The rows of A fall into 3 groups, and each row is roughly a mix of its group's hidden directions.
A, 79 rows:
[[ 34  -1  -5   4 -14   5  22  -9  11  -6]
 [  1 -14 -12  17 -17 -26 -16  -6  -9 -10]
 [ 25 -16 -10 -12   0   9 -16 -11  22  -7]
 [-10  -6  34 -13   0   0  11 -16  -6 -15]
 [-10   7  27 -16  14  12   7 -22  -9   1]
 [ 10  -1 -29  20   3 -16 -16  11  -5  10]
 [-12  -2  25 -19  19  20   3 -13  -3   5]
 [ -9  -2 -33  -7 -17  -7  -1  -7  16  15]
 [ -1   0 -37  10 -15 -14  -1   7  10   5]
 [  3  22 -31   5  16 -12   9   4  -7   9]
 [-11  10  27  -6  25  15   8  -8 -11  -4]
 [ -1  40  -5   4   4   3  20   2   6   2]
 [ 10  16 -29   9  17  -9   2  -1 -14  17]
 [  3 -12  -9 -12  -6  15 -11  20  25  18]
 [-18  -7  12 -15  11 -22 -18 -21   0  -1]
 [  7  19   2 -16   6  19  29 -12   2   2]
 [-11 -13  28 -19  10  16 -12 -10   1   7]
 [ 19  20 -15   1   5 -13  28 -11   0  -1]
 [-16   8 -32 -10  -5   0   8 -10  15  17]
 [  5 -18  25 -16 -11  -1 -12 -23  -5   0]
 [ -7  18  25   6  15   0 -11  10 -21  14]
 [ 37   0 -13  -3  -5  10 -11   3   9  13]
 [ 24 -18   5  -4 -28 -14  -8  -9  -2  -4]
 [ 11  10 -11   5  -9 -26  21   0  14 -19]
 [ -8  21   1 -16  21  11  20 -11 -15   5]
 [ 18   2 -24   5   2 -24  -5 -13  -1  20]
 [ -3 -37  14  -7   7   7 -18   2  -6  -1]
 [ 35  -1 -10  -9  -1   3 -19  -3   9  15]
 [  2   9  29 -13  -6  -3  13 -25   7  11]
 [ -6  -1  25  -4  -7 -28  10 -14   4 -17]
 [-18  11   6  -9  29  22  13   3   1   6]
 [ 19 -11 -20   5  13 -14 -13 -22  13   3]
 [ 13   9   0  -7  18  10  24 -18 -22  -1]
 [ 15   5 -27   0 -16 -18   8  -1  -3  22]
 [ -7   5  23 -11 -16  -3 -22 -21   9   9]
 [-23   6  23   0  -5  18  12  18  -9 -13]
 [ -5 -26  10  12  -5  -7 -31   6  -7   1]
 [  9   7 -22  -4 -18 -22   8   0  -7  23]
 [-30   6   0  -5 -14 -22  16   1 -14   5]
 [  0  26 -19  -3  14 -15  24  -3  -5  -5]
 [  8  -4  19  -8   0  33  -8  12  10 -15]
 [ 13   6  11 -13 -13  16  27  -9  17 -10]
 [-13 -19   6  10   0  -7 -34   8  -8   7]
 [  4  19  12 -18   4  17  23 -17   4  12]
 [-17 -16  16   5   8 -14 -26  -3 -18   4]
 [  4   6 -26  12  -6 -25  12  -4  -8  19]
 [-24  14  13  -9 -15 -11  10  12 -20  11]
 [ 17  11 -31  12  12  -6   1   1  -9  17]
 [ 13  12 -17   6  -3 -23   0  -2 -12  28]
 [-19  11 -12   3  -1 -11 -23  14  12  23]
 [  5  -9  16 -20  12  -2 -30 -15   9  -2]
 [  8 -18 -13  11 -18 -10 -23  19  12   2]
 [-19   8   5  17  -4  12  26  18 -10 -10]
 [ -7   5   4 -12  17  29  -4  -5 -17  21]
 [ 10  -6 -29  11 -20 -23   5  -4  -4  -5]
 [  7  10 -30  15   9 -25  -2   7  -6   4]
 [ -5  -1  36  -9   1   2 -13 -21  -8  -3]
 [ 15 -26  -2  11 -17 -18 -16   2  -9 -11]
 [ -6 -18   9 -23   2  -2 -17 -18  16 -16]
 [-11  26  -9   8   9  10  -1  23  19  10]
 [ -6  30 -16 -11  15   8  17  -1  -1  14]
 [ 27   7 -26  15   1 -17  12  -3  -2   0]
 [ -7  -5 -36  12  -9 -20   3  -6  -6  -3]
 [ 18 -11  13  13   2   5 -13  33   2  -8]
 [-19  -5  17  -5  -7  23  11  12   4 -24]
 [-15  -2  20  -5  16  -2 -14 -14 -23  16]
 [  9   4 -31  16   6 -22   3  11  -5 -11]
 [ -3  26   0 -15  10  14  27 -11   3   7]
 [ 24 -10 -28  17  -5   0   4  12   0 -14]
 [ 14 -16 -26   8 -23 -18  -3   5   3  -1]
 [ -9  -1  21 -33 -11  -4 -18  -2  -1   4]
 [-12   3   8   8  24 -24 -15 -18 -10   8]
 [-21 -16   6  10   4  -4 -34   7   3   1]
 [  0   2 -39   0  -6  -1  14  10  13  10]
 [  7  -8 -24  21   6 -17 -19  11 -12   6]
 [-11  -7  21  -1   7  26   0   6   8 -26]
 [ -2 -18 -29  13 -15 -17 -14   7   3   1]
 [-10  16 -18  28  -3 -22  -7   4  -5  -9]
 [-25   6   0  -8 -24  -8  22  11 -11   2]]
Here is one row of each group, with its name. Which group are the others in?
[ 11  -7  13 -19  12  -4 -31 -15   8   3]  Y
[-19  -6   3  -8  25   8  16 -19 -19  -4]  M
[-27  14  -5   1   8 -29 -13   7   0   7]  F

[  9 -13 -35   0   2   2  20  14   2   2]  M
[ 29   0   0  12  23   9 -20  -6   6   5]  Y
[-2 21 22  0 24 16 14  7 -6 -5]  M
[-11  13 -34  18   1  -9   3  14   6   2]  M
[-31  -1  28 -14   5   0 -10  -4  -4   2]  F
[ -3  25  -7 -13  12  -1  32  -6  -2 -10]  F
